One turn moves every row onto another: examples first, then more rows asked
k74: [-12  -9 -22   5  26 -10  12  -2 -23  -4 -29   7 -10  15   9  12  11   5
 -31 -20]
k904: [-28  -8 -33   2  -6 -11   0   0 -18   2 -25  -3 -20  31  -4  10  18   8
 -25 -24]
k689: [ -8 -29 -12   0  -7 -14 -10  14  17  17 -14  -1   9  20  -5   4  30  21
 -18   6]
k526: [ -4 -18 -21  20  -9 -23   6  11   2  16 -18  -2   7  17  -2  24  -8 -16
 -29 -28]
k879: [-15 -31 -14  12  -3 -27   0  15  17  11 -12  -2  19   8 -10   9  22  19
 -22   6]
k83: [-10 -17 -11  17   0 -10  24 -14 -12  -7 -21   3  -9   8  10   8   3  -1
 -25 -26]
k273: [ 15 -23  -4  -5   3 -10   4   4   1   2 -17   7   1  11   4  12  26  17
 -28   0]
k245: [-41 -20 -35  21  -7 -27  -2  11   8   8 -21 -13   2  23 -16  11  19  10
 -18 -13]
k998: [ -4 -22 -17  16 -13 -28   3  21   1  22 -26  11  13  20  -6  20 -11  -8
 -31 -14]
k857: [-11 -24 -10   7  16 -14  -5  15  18  15 -20   4  17   9   1   5  24  17
 -21   7]
k389: [  4 -15 -16  23  -5 -20   7  12   6  15 -28   4   8  23  -4  24  -5 -17
 -29 -26]
k926: [-40 -25 -15  18 -16 -23   5  12   2  17 -33   7   6  23 -12  -6   5  14
 -15  -5]
k124: [-26  -7 -34  19   5 -18   9  -1 -17  -2 -33  -5 -15  26 -10  16  16   2
 -29 -28]
k934: [  5  -8 -16  -5   5  -5  11  -3 -21  -6 -23   4 -15  17   8  15  20   8
 -33 -20]
k85: [-38 -20 -29  14  11 -18 -12  15  12  17 -25  -4   7  23  -8   4  21  13
 -16  -3]
k828: [-32 -10 -26   4  -7 -16  -8  -8 -23   7 -33   3 -14  27  -9  -4  14   5
 -33 -18]
k915: [  6  -9 -16  11  13 -17  18   2 -23  -8 -34  12  -9  10  -1  16  15   6
 -35 -17]
k142: [-32 -20 -32   7 -14 -16 -11  10   7  15 -23 -10  -5  32 -10   5  26  16
 -18 -10]
k22: [ 11 -22   0   1   3 -10  -4 -14  -4   3 -12   3   1   2   3   0  20   7
 -37   0]
k834: [-12 -21 -21  17 -13 -28   5  17  -2  21 -15   3  13  17  -4  22 -13 -10
 -29 -22]
k964: [ -6 -27  -4  10  -5 -11 -15  -2  18  14 -20  -3   8  15 -10  -6  27  11
 -30   4]
k166: [-42  -9 -35  11  16 -16   2   5 -13   6 -29  -3 -12  25  -2  10  12   7
 -23 -24]
k236: [-39 -17 -22  11 -13 -21  16  -6 -17   5 -22   5  -8  18  -2   4  -2   6
 -19 -24]
k275: [-32 -21 -22  13 -11 -16 -19  -1   7  16 -32  -4   0  28 -18  -6  25   7
 -26  -5]
k543: [ 14 -24  -3   7   6 -22  12  13  -2   0 -22  11  11   0   1  10  19  16
 -33   7]
k992: [  6 -18  -6   2  27 -10   6   6  -4   1 -19   8   8   2   9   8  18  10
 -28  -2]
k673: [ 10 -25   2  21   2  -5  17  -5  11  -2 -27   9   4   6   4   4  14   2
 -24 -12]
k665: [  5 -20 -14  21  -4 -22   4  22   4  18 -34  12   9  20  -6  19  -6 -11
 -32 -18]
k445: [ -9 -29  -3  22  -8 -14   7  11  20  12 -34  12  15  16  -9  -5  14  14
 -16   2]
k251: [-10 -12 -11  -2  -1 -12   1 -14 -29   1 -22   7 -12  12   0  -1  10   4
 -39 -15]

k904 -> k934
k166 -> k74
Now find these:
k926 -> k236
k828 -> k251
k526 -> k389
k124 -> k915

One turn moves every row onto another: examples first, then more rows asked
k635: [ -6  11  11 -15 -21  -9 -22  11  17   9  -2   9   5  -4  -4  -1  -2   0
   8 -18   8  -2   3   3  13  -4 -12   8 -10 -15   2  11   8 -10 -20  -2
   5]
k817: [ -5   9  15 -13  -9  -8 -16   6  15  -3  -1   4   6  -8   4   6  -7  -6
   2 -16  15 -10  10  14  20  -6   0   2 -16 -11  -8   6  15 -13 -18  -3
  12]
k9: [ -5  -9  -6  -6  -9  -8 -21   0  -2   4   7  -6   8  23  15 -21 -22   1
 -20  -1  -6  18  11 -17  -1 -13  -5 -10 -18  -2 -11 -13   0 -11   4 -12
   6]
k311: [-16  -5   7   5  -1  -5 -24   9 -11   6  -4 -10  16  -1   9  -2   5  12
  -1 -25   4  22  -6 -13  15 -10   6   4  16  -8 -16   1  -4  12   0 -15
  43]
k25: [ -4   9   5 -25 -23  -6 -13  15  18  14   0   4   5  -3   2   9   2  -1
   7 -14  15  -8  -3   8   7 -10  -3  -5 -10  -7  -8  17  16 -12 -15   1
   2]
k867: [ -9   6  -6  -1  -4   2  -1  19  -5 -14   1 -18   2   5   2  17  -8   4
  -8 -29   0  32  -5   6   8 -24   6  10  26 -12  -2  21   5  -1   7   5
  21]
k677: [  7   5  -8 -15   9   7 -25   6   7  13  20 -24   5   5  12   9  -6 -20
 -23 -22   4   6 -14   2  -4 -22   5 -12  -3   9  -4  11 -25  -2  15 -26
  11]
k17: [ -7 -14 -24  -5  12   2  12   8  24  12 -12  -1  23 -12  -7   6   3  -7
 -17  -9   7   4 -14  -4 -11  -4   6   7  11   5  12   5   6  -4  -2   5
  17]
k408: [-16   2 -10   9  -6  22 -15   8 -23  19   0 -31  19   3   0   1  -1  17
  -5 -20  10  17  -6 -13   1 -12  -9   0   4  -7  -6  13  -3 -26   1  -8
  25]
k338: [-21  -4  13   1   5   3  -7   4 -13   7   2  -3  14   0   1   9  -8   4
   2 -17  -1  33  -9  -8   7  -4   0  13   3 -17 -17   4   3   8  -4   0
  44]
k282: [ -2 -14 -15 -12  12   0  19   8  16  20  -5   2  19  -4  -8   5   9 -10
 -16  -3  11   8 -22 -11 -10 -10   6  -1   7   9  -4  -9   4  -6  -1   6
  14]
k262: [  2 -13  -9 -14  -6 -10 -12   2  -4   3   2   3   3  14  19 -21 -19   2
  -8  -2  -9  16   3 -12  -7 -10   1 -20 -22  -4 -10 -14   9  -3   1  -2
   5]
k863: [ 19  -1  -8 -14   5   4 -14  15   6  12  20 -16  -7   7  -6  14  -4  -7
 -15 -31  -4   2 -10  -3  -3 -24   2 -17  -3  14  -9   2 -21  -2   8 -21
   2]
k647: [-13  -9   1   7  -1   1 -22  22  -4  13 -17 -28  10 -16  -6 -12 -10  17
 -13 -26   6  22 -13  -4  24 -28   8 -10  -1   3   4   6   8  -7   9   3
  29]
k874: [ -4 -12 -22 -12  12   1  14  -3  14  14   2   4  15 -14   0  12   2  -8
 -19   0  19  11 -12  -4  -9 -15  -6  11   9   6  12   1   8  -8  -6   6
  22]
k546: [ -9  -8  -2   6   3   5  -5  13 -11   8 -10 -26  -8  -7  -8  -6 -24   4
 -17 -22  -1  38 -22  -3  18 -24   7  -3  -7   4   9  11   9  -7  14   5
  28]
k568: [ -1 -14 -17  -6  18   5   3  -2  12  14  -9  -7  22 -15  -3   1  11 -14
 -24  -6   0   5 -28   5  -4  -8   6   9   4   1   7  -7   3  -7 -10   6
  15]
k810: [ -7  -6 -14  -7  -1   2 -14  -2   0   1  12  -8   3  16  21 -17 -32   6
 -11   2  -4  19   1  -6  -7 -16 -14  -6 -25   4  -8 -18   0 -10   4 -11
   8]
k690: [ 17  -2   0  -4  14   4 -11   8  19   8  17 -21  -1   5  -3   8 -11  -6
 -31 -33   9   6 -10  11   5 -19   2 -16   2  15  -5   3 -14   7   6 -24
  11]
k740: [ -8 -10 -25 -11  19   3  15   5  15   9  12  -6  23 -11  -5   2   0 -11
 -25  -9  10  16 -24  -6 -11 -12  -4   4   2   5   3  -7  15 -13  -2   5
  23]
k832: [-11  -9   0  -9  -1 -11 -20   3   0  -2   3 -10  15  22  22 -20 -15  -8
 -15   0  -6  17  -1  -4   8 -12 -15 -11 -20  -5 -12 -19   3  -1   8   0
   3]
k830: [-19  10   2   5  -2  23 -14   9 -23  10   1 -23   9  11  -7   7 -13   7
 -11 -23   0  17  -1  -2   9  -6  -5  -6 -13  -9 -11  21   6 -26   4 -10
  31]
k88: [ -7  -5 -18 -10   1  -7 -11  -5 -10  -6  11  -2   6  14  21 -20 -26  -2
 -11  -6  -6  21   1  -9   4  -6 -11  -4 -19   3  -8 -15  16  -9   2  -4
   7]
k326: [ 12   2   1  -9   9   4 -15   9   8   4  30 -20   0  -3  -2   4 -16 -20
 -16 -41   7   9  -6   1   9 -18   3 -15  -4  12 -13   1 -18  -1  10 -21
  11]
k956: [-11  11   7 -21 -16   7 -28   6  17   1   0   7   9  -6   4   3  -2 -11
   9  -9  12   0  -3   8  16 -16  -5   2  -5  -5   4   6   2 -21 -14   8
  -3]
k851: [ 15 -12  -2 -12   3   4 -18  10  11  15  14 -33   2   1  -4  11 -11  -7
 -27 -30   4   7 -12  -4  -4 -21   3  -7   1  19  -9   7 -17   2  11 -23
   9]
k667: [ -8  13  12 -24  -9  -5 -23  10  15  -2   8   8   6  -8  -1   6  -7  -8
   0 -27  20  -5  -6  12  15  -6   1   1 -10  -1   0  16  20 -17 -16   0
  15]
k373: [-12   3 -15  -3 -11  -5 -11  18 -11 -11  -6 -26  10   3  13   6  -3  20
  -3 -23   7  28  -7  -3   0 -25  -5   8  21  -8   9  11   2  -4  10   2
  17]

k817 -> k874
k262 -> k25
Now find these:
k956 -> k568
k546 -> k830
k17 -> k851
k408 -> k311
k88 -> k667

One turn moves every row onto another: examples first, then more rows asked
k466: [ -5  -2 -24 -39 -11  -4  11 -12  27 -17   1  -8   4  18   4   8  21 -10
  10]
k687: [-22  17   1 -17  -5   3  12  -6   2 -19  -8 -17  -3   8   9   3  10  -2
  31]
k704: [ -2  16 -11 -29  -4   2  20  -8  16 -17  24  -7  -1   4  10 -12  -3 -19
  38]
k506: [ 19   2  -4 -23 -10   3   8  10  32 -40  12 -12   9 -12  23  -3   1  -4
  39]
k215: [ -7  -2  -8   2 -14  -1  21 -14  20 -34  10  -8  14  -3  26  20   2 -27
  19]
k983: [ -8  -9 -10 -20 -19  -1   6   2   8 -36  -7 -24  10  -4 -12  13  11  -2
  10]
k826: [ 10   6   1 -26 -13  -8  -5 -24  29 -25   3 -22  -3   3  20  -5  -9  11
  18]
k468: [ -1  -6 -18 -11 -14   6  -7  -9  15 -36   8  -6  13  -2  -3   0   7 -36
  24]
k923: [-12   8 -10 -20 -23 -12   0 -20  11  -8  18 -14   8 -10  18 -15  16  10
  29]
k839: [ -6   2 -23 -33 -31  14   1 -18  24 -26  32  -5  22  -9   5   1   6   4
  24]
k549: [ 12   2 -22 -13  -1  -9   7   0   7 -32   4 -29  -3  -3  20  -7  28 -10
  21]
k126: [  1 -18  -6 -21  -4 -10   9  -7   2 -22  17 -11  -5  -4  10  -1  10 -28
  19]
k764: [  2 -21 -11 -14 -12   9   7 -11  25 -13  11 -26  15 -16  27   8  21   8
  14]
k58: [  8  27 -14  -4  -7   5  10  -1  36 -31  17 -13  10   3  11  -7  13   4
  38]
k77: [-19   4   0  -8 -20  19   9  -7  16 -26  11  -9  20 -24   3  14   1   0
  31]
k509: [-16   3  -6  -8  -9   2   6 -13  27 -14   8 -11  -7 -10 -14  10   0 -24
  25]
k575: [  2  14  -7  -9 -16   4  17  -9   0 -21   8  -4  -4   2  35  12  13  16
  26]
k500: [-16   1  -8 -13 -23  -8   1  -4  21  -7  -4  -9  22   2  12  -9  -4  -2
  26]
k332: [  8  11  -3 -16  -6 -20   0 -18  18 -35  -1  -6   7 -13  25  11   8 -17
  14]
k711: [ 18   5 -22 -11  -7   2  13 -26  13 -35  15  -7  -9 -15   6  19   8  12
  12]
k751: [ -7   3 -22 -20   1   1   7 -31  19 -32   8 -35   3  12  14   2  24  -3
  27]
k650: [ 14  -3  -3   3 -24  15  11 -25  13 -34   5 -23 -12  -8  14   1   1   0
  35]
k994: [  9 -10  -2   1 -21  11  17 -11  25 -24  12 -18  -7 -10  26   0 -11 -16
  26]
k367: [ -6 -19 -16 -24 -33   4  11  -3  32 -17  17   6   9  -8  17  16  12  -1
  13]
k173: [ 12   6 -35 -11 -14   9   5 -18  35 -36  12  -2 -11  -6  16  16   3  -2
   8]
k897: [-16  -7  -9 -27 -29   3  10   3  28  -9  11 -27   2  -2  -7  -2   4   6
  33]
k837: [  7   4 -30 -22 -11   2 -12 -14  29 -32  12  -3 -11   4  -4  -3  26  -4
  20]
k374: [-18   1 -20 -31  -7  12   5   7  15 -22  15 -13  -2   3   2  14  30 -15
  31]
k123: [ -5   7 -12 -24 -18  24  14  -7  10 -46  15 -15 -11   2  -3   9  -4 -13
  31]
k219: [  1  26 -21  -7 -16   2  -1  -8  15 -21  13  -9  -4   2  34  -7   8  17
  24]
k661: [ 14  -9 -22  -9  -9  -4  20   7   6 -36  -8 -18  -6  -1  17   7  17   2
  28]
k479: [ -7  23 -17 -31 -12   3  20  -7  26 -25  10  -8   1  -5  -7  13   9  19
  18]
k255: [  4   1 -13 -32  -1  11   4 -26  44 -34   2 -16  -3  -6  23   9  15  -5
  36]
k591: [  0  -6 -33 -14 -18  15   4   0  26 -44  15  -9  11  11  19  13  -9   7
  21]
k545: [-12  20 -20 -17 -19  -7   8  13   6 -21  22  -5   4 -11   1   0  -2  -6
  31]
k969: [-21   6 -20 -22 -36   6  -8 -15  13 -24  18  -7  -2   4  -1  17   2  -3
  10]
k387: [ -5   2 -20  -6 -19   7   7  -2  27 -22   9   4  -9  -1  17 -12 -11 -11
  45]
k474: [  7 -13  -9  -1 -10  17   6  -9  27 -19  -2 -14   9 -14  14  14  21  19
  28]
k182: [  5  -7   2 -12 -10 -12  11 -14  17 -15  18 -28  19   2  11   2  -1  10
   6]
k858: [ -1 -10 -14 -29 -16   4  -9  -5  11 -40   7  -9  16  -5  40  14   3   1
  22]

k687 -> k123
k826 -> k506
k650 -> k661
Now find these:
k219 -> k994
k387 -> k126
k839 -> k500
k374 -> k969
k751 -> k591

